A single turn carries every row of the set below to another of its rows. Some are shown first; where does it send the rows asked next?
Pim: [-23.5  -6.6   2.9  25.6  -2.1 -10.1  -2.0  14.9   1.9  25.4 -11.6  -1.2]
rozik: [ -6.8   2.6  17.5  -4.4 -11.0 -25.2   2.8  16.2  -4.5  18.6  -6.7 -19.7]
riro: [ -8.3 -16.9   8.5   6.3  11.2  -7.2 -16.3  14.4 -21.9   1.3  -8.9 -16.3]
dizi: [-21.7   0.5 -20.2  -3.0  -5.3   9.2  -3.2   5.3   0.5   4.0   0.9  -1.0]
dus: [-19.3  16.1 -12.5  13.3 -18.2  -8.7 -18.2   1.1 -10.0   5.4  20.3 -23.7]
sida: [-25.7   1.7   8.9  33.5  -6.9 -14.2 -21.5 -11.7   0.7  -2.1   9.1 -23.3]
vodu: [-18.1   8.1   9.9   6.4  -9.7 -16.6 -22.2  16.5 -11.3  -1.8 -13.3  14.3]
Tegem: [ -6.2   2.8  -4.0   0.7 -29.6  -9.4 -21.6   2.2   0.7   6.1  11.5 -30.0]
dom: [-30.2  -8.5   9.4  -1.3   0.6 -22.5 -13.0  14.3   2.8  27.2 -11.9 -13.4]
Vaz: [ -4.7   2.6  -0.8  11.6   3.9 -25.1 -10.1  15.8  -3.3   7.1 -10.7   9.2]
gukot: [-29.1   7.9 -23.3   6.8 -12.3  -9.0  -5.8  -3.5 -12.4   0.7  10.5  -6.2]
fomag: [-26.3  -4.5   1.1   5.5   9.0 -14.9 -31.1   7.4 -17.6  -1.4  -9.9 -31.5]
vetor: [ -6.2  12.0 -18.8   7.5  -3.0  -0.1 -15.6   1.6 -10.7  -8.9 -15.4  -6.4]
zepo: [-13.1 -16.0   4.6   0.1 -31.0  -2.6 -15.8  -0.8  -1.5  20.9   5.7 -13.9]
zosor: [-30.9  -6.0   3.2  21.6   0.4  -6.7  -3.6  15.5  -4.9  22.7 -15.9   2.0]
Rop: [-12.8   4.9  30.2   1.7 -10.9   0.4  -8.2 -19.0  -6.5   2.0   3.6  -5.3]
gak: [-16.7  -3.9  11.2  16.1   6.2 -20.2  -7.8 -10.1  -9.4 -12.8  15.4 -14.1]
regur: [-19.8 -11.2   5.5   6.0 -20.5   6.1 -15.9 -14.4 -14.6  16.9 -17.1   1.6]
zazir: [  0.1   9.4  23.6  16.8 -19.1  -1.3  -7.2  -1.5  10.0  -4.5   2.5 -20.4]
Budat: [-42.9   9.0  12.9  -2.5   3.2  -5.6 -17.8   3.2  12.9  10.4  -5.0  -5.2]
gopob: [ -4.5 -16.9  12.3   8.7 -16.6 -11.5  11.5   2.0  -3.1  11.3 -14.4 -17.5]
pur: [-31.1  23.5  12.8  -5.4  -6.4  -6.3  -5.7   6.9 -27.1   8.4 -12.2 -18.0]
Nafo: [ -7.3 -17.0  13.4   4.2 -17.3  -8.8   7.8   4.8  -5.2  10.6 -21.3 -12.4]
naro: [ -1.3  -2.4   2.6  -1.1 -20.7   2.3 -32.0  -1.5   1.2   6.2 -19.1 -21.6]
lapa: [-22.9  -2.8  14.1   6.8  -2.0 -15.0 -38.0 -13.5  10.5  -2.8  -2.2 -14.1]
nogot: [-31.0  23.0  -2.6   8.5  -3.4  -0.2  -3.9  12.2  12.5   6.3 -16.9  -9.4]
mosan: [-33.1  24.5  -3.4  10.7   0.8   0.7  -7.2  12.9   6.6   1.1 -15.7 -11.3]
fadi: [-17.3  15.0  -9.7  16.0 -23.0 -17.5 -16.5 -11.6 -28.2   6.6  -8.7 -10.0]
koz: [-27.7  30.3   5.8   0.1  -9.6 -21.6  -5.2   6.3 -10.9  19.9 -13.3  -5.9]
Fove: [ -9.1  15.1   3.8  18.1 -15.2  -0.6 -29.9   2.0 -17.7  19.2  -1.6 -31.3]
Ronid: [-18.7 -10.0  -1.2   2.0 -11.6  15.0  -8.6   7.8   0.7  21.9   7.3  -4.1]
mam: [-33.9   7.0  10.2  -3.4   7.7  -3.9  -4.2 -14.1  -0.1 -10.8   2.6 -17.1]
gub: [-38.7   7.1  -7.7   8.4  -6.3 -15.9  -3.7 -14.3  -2.5  -4.2 -13.0 -29.7]
zonor: [  1.9   4.0  26.5  16.3 -18.2  -0.6 -11.4   6.4   5.5  -2.0  -1.3 -20.9]
nemur: [-17.4   7.3  30.2  -2.7 -10.2   5.3  -5.9  -4.6 -25.5   1.8  -3.7 -16.5]
vizam: [  0.1  11.4  21.5  14.0  -8.2 -23.7  -6.6   8.9  -5.3  -0.4  11.8  -7.5]
Rolu: [-22.8   5.4  19.9   5.9 -14.7 -12.4 -38.5  -1.4  -5.6  -9.9  -5.7  -0.3]
rab: [-36.0  10.7  -5.4   9.1  -9.2 -16.7  -7.2 -13.1  -5.5 -12.1 -12.2 -29.3]
kog: [  0.5 -10.2  12.3   7.9  13.2  -3.4   3.7   1.4 -15.0   6.9  -1.1 -15.4]
meka: [-32.2  10.0   1.8   0.9   6.5 -15.3 -21.1  -1.5  -5.8  15.1  -9.6 -38.8]
suv: [-15.9   6.2  -3.2  17.0   5.2  21.1 -13.2   1.0 -17.3  13.7  -6.3  -3.7]
Voget: [-23.7  -0.2  15.9  32.5 -12.2 -15.5 -22.8  -9.8  -7.9  -1.8   7.9 -25.4]

rozik turns into dom
gopob turns into Pim
Now these:
regur turns into suv
gukot turns into dus
vodu turns into pur
kog turns into Vaz
mosan turns into rab

A single turn carries every row of the set below to another of its rows. Some are shown first; where does it send the rows asked next?
rak: [ 10.7  13.6  -2.4   8.0   1.0  30.4  30.9  22.9  33.3  -5.9  20.0  -6.4
 -11.4  -0.8 -13.4  -7.9]
fer: [  5.7   1.9  -5.5 -23.4 -11.5  13.8  30.6  26.2  20.6  27.6  18.3  21.1
  -6.1 -20.6   3.4   1.2]
nim: [ -1.4  -6.5 -24.0 -10.9  -5.2  34.5  27.9  20.0  -4.8  17.2  -7.6 -18.3
   2.6  -0.7 -18.5  -6.4]
Naze: [  6.2 -12.1 -25.3  -0.6  -9.8  29.4  16.8   8.7  19.2  10.6  18.4 -22.7
 -11.5   1.6  -6.0  17.0]
dagiv: [  2.6  -3.0  -7.2 -29.6  -6.2  21.7  29.3  23.5  21.8  21.1  13.8  23.3
  -5.9 -18.8   9.7  -2.6]
pigo: [  5.9  -2.9 -13.3 -17.3   8.7   1.1  15.9  18.1   6.7  -8.2   7.2 -12.6
  28.8  -3.4  -2.8   4.1]
vig: [-11.8 -12.7 -16.1  -3.8   0.2   9.4   2.8   8.3  16.5   8.0  11.3  -2.0
   0.0 -12.1   2.6  24.7]
Fera: [  4.4  -9.8 -26.4   7.9  -9.4  23.2  22.2  13.9  14.0  16.6  23.3 -26.2
 -10.6  -7.2 -11.1  -0.4]
kovin: [ -9.8  -6.6  -4.4 -26.5   4.3  14.1  19.6  30.5   5.1  32.1  -0.2  -6.2
 -15.1  -6.9  -2.8  20.7]
Zer: [ -5.5  19.8 -14.0   5.3  -2.1   2.2  24.8  14.8  27.6   2.4  -0.7  10.4
   0.8 -21.7  -7.4   8.2]
samap: [ -5.7  -5.1 -16.3 -12.6  -1.1  27.8  35.7  31.9  -8.1  18.7   0.0 -16.7
  14.9  -2.9 -15.0  -5.9]
Kes: [  7.2   0.7 -24.0 -18.5   1.2   9.6  21.9  10.4  -0.6  -2.7  -6.5 -11.7
  26.9  -6.6   0.2   4.3]
gotar: [ 23.6   3.6 -13.9 -27.1  -2.6   0.0  21.3  25.5  24.2   6.4  13.4 -30.3
  -4.9  -1.0  -6.7   7.4]
bap: [ -8.0  -8.1 -20.1 -14.8   1.8  38.4  29.9  22.4  -9.1  22.2  -1.1 -13.7
   3.7   1.5  -8.9   7.2]
dok: [ -9.5  15.0 -13.5   6.2   0.0  11.5  30.0  13.9  31.4  -5.3  -5.0  10.2
  -3.4 -17.3  -5.7   7.5]
Nurob: [ 12.1   3.3  -5.2  10.4   2.9  25.4  33.2  21.5  32.3  -1.8  12.3  -4.2
  -9.7   6.3 -26.4  -0.9]
Runeb: [ 13.1  16.5 -18.6 -11.4  31.2  16.8  27.2   7.0  -0.7   0.8  -2.7  -1.7
  -0.7  -7.7   5.2  -9.3]
nur: [  4.2   3.5  -6.4   7.7   2.1  27.0  36.4  21.2  38.1  -5.0   5.9  -2.4
 -15.4   3.0 -18.7   1.1]
Kupim: [ -6.4  23.6  -5.1   3.5   3.1  10.2  19.2  17.1  28.9  -5.4   6.3  11.2
  -1.4 -22.8  -1.1  -1.0]
Zazo: [ 22.8  19.5   5.9 -15.1  18.7  13.7  37.4  29.9  15.7  10.4  19.4  -5.8
 -15.0  -5.7   4.8  -4.9]
popo: [-15.3 -14.3 -10.9   2.4   4.6  -0.3   2.5  14.6  13.5  12.7  14.6  -1.8
  -2.9 -19.7  -4.4   8.6]
Rogo: [ 23.6   8.1  -1.8 -13.6  28.3  10.1  39.3  19.8  12.5  12.3  13.7  -4.9
 -18.5  -2.7   8.7   1.8]
Rig: [  3.6   2.0 -16.0 -21.1   9.5  11.9  19.7  16.5   3.8  -6.1  -4.4 -13.5
  23.5   2.8  -1.0  18.9]
mepuv: [ 28.6   7.7   0.0 -11.4  21.9   8.2  39.8  25.0  12.2  17.3  20.2  -4.5
 -13.1   0.0   0.8   1.7]
mefop: [ 22.7  -9.8  -1.1 -29.2   3.0   1.5  23.7  27.4  23.0  10.7   9.1 -21.9
 -11.0   4.5  -6.6  13.2]
zegep: [ -8.0 -14.0   3.4 -20.2  -0.7   1.9  27.5  33.1  10.4  28.8   0.3  -0.2
  -9.0 -13.6  -2.6  17.0]
Kati: [  4.5   5.8  -7.9 -11.6  -0.8  45.6  21.6  22.6  10.2   8.3  15.1   9.1
   0.4  -7.6  -8.3 -25.3]
pafig: [ 17.3   3.2 -11.2 -30.5   2.2   9.2  24.5  24.4  20.6   7.0   4.9 -27.1
  -6.3   7.6  -4.2  24.4]
Neri: [  1.0  10.9   0.9 -18.7  -4.3  19.9  24.2  29.2  20.3  21.1  19.7  18.0
 -11.1 -24.0   6.7  -7.6]
renog: [ 14.0 -15.3 -19.5   0.5  -2.6  23.3  17.0  12.0  18.9  11.1  13.7 -26.7
 -19.5   2.8 -15.3   3.0]
kufi: [ -8.1  -1.4  -0.5 -28.4   2.6   4.0  21.0  39.8   7.8  31.7  -0.7  -9.7
 -12.1 -12.2 -11.5   4.8]
Fuv: [  7.5  -2.5 -15.9 -17.7  -2.1  40.6  16.7  16.9   9.9  12.5   9.0  12.0
   3.3  -2.2 -18.4 -21.7]
Siz: [ -9.5 -11.0 -15.4   2.3   0.5  -2.3  14.0   9.2   9.4   8.1   6.5   0.8
   6.2 -20.9   6.2  18.0]
moz: [  8.9  24.4  -7.1 -10.9  23.3  19.7  22.8  15.9   0.0  -2.3   3.2   2.9
   6.8 -11.5   2.7 -16.3]
durud: [  7.9  -5.5 -16.9 -24.9  -2.1  43.8  23.2  16.7  14.9  11.3   9.3  11.9
  -2.1  -3.6  -7.4 -19.7]
bam: [ 13.4  20.6 -18.4 -11.9  25.3  11.7  18.7   8.4  -4.2   6.4  -2.2   1.9
   5.0 -10.8  -2.8 -10.7]

bap turns into Rig
samap turns into pigo
Now these:
bam turns into Zer
Kupim turns into Neri
durud turns into Runeb
Kes turns into Siz

A single turn carries every row of the set below to another of its rows. Some are shown first; where does it send the rows asked next?
siv: [  7.9 -13.1   3.8 -16.6   0.1   0.1   2.2 -12.4  10.1   7.1   8.0   5.2
  -1.9 -17.9 -13.9  15.7  10.5 -10.5  -2.7 -13.7   2.6 -19.2 -11.3]
Bukad: [ -6.3   9.1  -1.0  12.8  13.5  12.7   0.7  -9.7  -1.7 -16.5  -3.5  -6.6
  10.2  16.7  18.5  -5.4   9.5  -2.8 -14.7 -14.7  -1.2  -6.1  17.8]
lapi: [ 10.8 -15.8 -20.8   2.3   4.4  -0.2   6.0 -20.2 -20.0  -1.6  10.9  -3.7
  11.0   1.9   7.8  -1.3  18.5  -1.3   2.5  26.9  16.3  -4.1 -14.7]
robu: [ -1.1  -8.4 -23.1  22.7  10.5  -1.3   5.5 -20.9 -10.7   0.6   1.9  13.0
   4.9  10.1 -12.4  12.6  21.1  13.1  -7.6   1.8  11.7 -14.9   2.2]
nutog: [ 10.1 -20.7 -19.3   8.1 -11.0 -10.6  -0.7   1.6 -22.3  -3.3   5.9  -3.0
  17.2   6.4 -12.9  14.7   1.8  14.7   5.9   1.9   4.1 -18.8 -16.1]
zet: [ -8.0  10.7 -19.6   1.3 -13.3  -3.2   2.0  -7.5   3.3   0.9   6.8 -13.6
  -1.7  12.5  23.7  -8.5 -10.4  -9.8  23.5  15.8  -0.9  -1.7  -6.7]
dep: [-11.4   6.4 -17.3   4.6  15.3  -9.6   6.0   6.1  -5.0  17.4  -6.5  13.0
  -0.4  -3.3  13.6  -2.5 -15.9  -9.1  -0.8  19.3 -15.1  12.9  -8.0]
Zivik: [ -7.8 -11.0 -20.2  13.0  -4.8   0.5  14.6  -1.2 -19.8  25.8   2.8  -2.1
  10.6  13.2 -15.9  -0.7  -1.6  16.7   0.7   3.0  -5.1   2.8   6.3]
sazo: [ 11.0   4.5 -18.1  27.2  -2.8  -5.0  -3.6   5.3   1.1  -7.3  -7.2  18.5
   1.8  -0.6  17.0  12.4 -21.2 -14.7   8.3  -3.3  -3.5  -8.6   0.8]
dofu: [  3.2  11.7   4.1  -2.0  -1.1  14.6   7.9  -3.4   3.2 -22.2  -9.4 -23.3
   9.7  13.8  -0.4  10.8   2.2  19.9   3.0 -10.0 -13.6  -9.3   5.4]
gepa: [-17.8  10.3 -12.7 -14.2   2.6  10.1  16.0  -9.9  -5.2  -7.7   0.8  -5.6
  17.1  26.9  20.4  -4.5   7.7  13.5   4.7  -2.9 -10.8  -1.4   0.8]
tovuz: [  1.2  10.3   6.6   9.1  13.1   9.7   8.3  -3.4  -6.5 -19.4 -12.8   2.4
   1.5   7.8  18.5  -0.9  14.2   1.2 -24.2  -4.1   2.7  -5.7  19.0]
Kad: [  3.9 -18.9   0.5 -15.7   5.9  -0.2   8.2  -3.0  10.3  10.4 -13.3  -0.5
   0.5  -5.0 -23.5   7.9   7.9 -22.1  -1.9 -14.8   1.8  -2.9  -6.4]
natud: [ -0.3 -15.2  -4.7 -13.3  12.4   6.8   6.1 -21.6  12.7  17.7   4.0  14.1
   2.6 -11.2  -7.0   7.4   8.0 -19.1  -4.4  -7.3  -1.7  -2.6  -9.9]
Fen: [ -0.1   9.9  -9.7  -6.3   7.4 -15.1   4.8   2.1   6.4  -7.8 -19.0  -6.0
 -13.8  -4.3  -4.0  11.1   0.9   4.7   6.0  33.8  -7.5  -2.1 -19.9]
Fubuf: [  3.9   8.5 -20.8  27.0   1.3   1.3  -6.1  -4.7   3.9  -8.4   3.4   3.4
   4.6   5.4  20.8   3.8 -15.2 -20.0  14.3 -11.3   1.3  -7.6   3.2]
Rasi: [-15.7   9.4 -12.7 -14.2   4.1   5.0  22.8  -3.0 -12.4  -6.9  -3.6  14.9
  13.7  20.9  23.6  -0.2   8.1  16.1  -5.6   0.2  -9.8  -3.6   1.7]
Gupef: [ 23.2   8.8   9.7   3.9  15.7  -2.0   6.9  13.6  -0.7 -10.1  -0.2   3.6
   5.3 -16.4   9.9  13.1   8.2   3.3 -14.1  -0.8   1.5  -0.8  19.6]
tepa: [ 21.4 -19.8  -9.2  20.3   0.5   5.2   2.0   3.1 -25.1   7.6   3.4 -13.5
  15.0  -5.8  -3.7  -2.9  -4.3  -7.9  -3.1   6.5   6.3   5.2   3.5]
pifa: [ -5.1   7.2  -7.9 -15.1  10.8 -16.0  11.7   5.8  -6.7   1.9  12.6  18.0
   8.8   2.4  27.6  -1.0  18.6   6.8 -12.5  10.8   6.0  -2.9   9.3]
Mera: [  5.6  12.4   8.7  -6.3  -6.3  12.4  16.3   7.0  -5.2 -14.8 -13.8 -11.7
   4.5   5.5   1.9  11.7  -1.3  26.7  -4.6  -0.1 -18.2  -6.6   6.1]
Led: [ -2.6   7.4 -14.7   4.0 -13.7  -6.8   3.5  -1.6   1.0   6.3  -1.3  -1.8
  -7.7   4.6  26.7  -9.4 -15.0 -12.0  11.1  28.4  -1.8   3.4  -3.0]
luzet: [  9.5   6.6  -2.3 -23.2  -1.8 -14.0  20.4  24.3  -5.4  -6.6  -2.0   1.1
  12.4   0.3   0.9  15.3   6.1  22.6   5.7   3.6  -7.7  -3.7   1.2]
valo: [ -4.8 -17.7   0.0 -16.5  -1.0  -6.5   4.6  -1.1   0.5  19.4   6.4   6.6
   1.2  -7.4  -8.5  -2.2   8.0 -23.8  -8.9 -17.7   6.3  -8.6  -3.1]
poz: [  9.0   8.5 -17.4   7.9  -8.9  -5.6   0.7   0.8   8.7 -26.2 -11.7 -17.0
  -3.3  11.4   2.6  11.1  -3.3  -9.0  26.9   1.5   5.3 -14.1  -8.2]
Garu: [  5.3 -14.6  -3.8 -31.1   2.9   4.5  19.1  -7.8   3.5  13.8   2.8   1.7
   2.9 -11.2 -10.3   4.9  11.0 -17.8   8.3  -6.7   2.4  -0.8 -13.8]
Tez: [ 13.2  -5.7  -9.8  10.5   5.9  11.8  17.9 -14.5  -9.8   3.6 -10.4 -18.5
  -2.7   1.6 -20.7   3.4  17.5   9.8   3.2  20.0   8.2   5.8   4.7]
Toket: [-10.3 -16.7  -0.7 -23.9  -5.5  -7.3   1.8 -12.0  11.8  19.0   2.0   2.3
  -2.5  -2.6 -16.8   5.1   7.7  -7.7  -3.8  -3.1  -3.9 -12.3 -13.8]
Benor: [ 11.1   5.7 -18.6   2.2 -11.0 -13.5   6.0   3.8   5.9 -25.1 -20.5  -1.4
  -7.6   9.5   5.7  13.8  -0.5  -6.7  21.0  17.5   6.4 -12.7 -13.0]
figuf: [  0.3   3.3 -15.2  19.8  19.5 -19.1  -6.5  11.0   1.9 -11.6 -20.6  17.1
  -3.9  -2.9  -4.0  17.6  -4.7  -9.3  -7.1   1.2  -3.6  -9.7  -7.8]

robu turns into lapi
poz turns into Bukad
Garu turns into Kad
Now these:
Fen turns into Gupef
sazo turns into Rasi

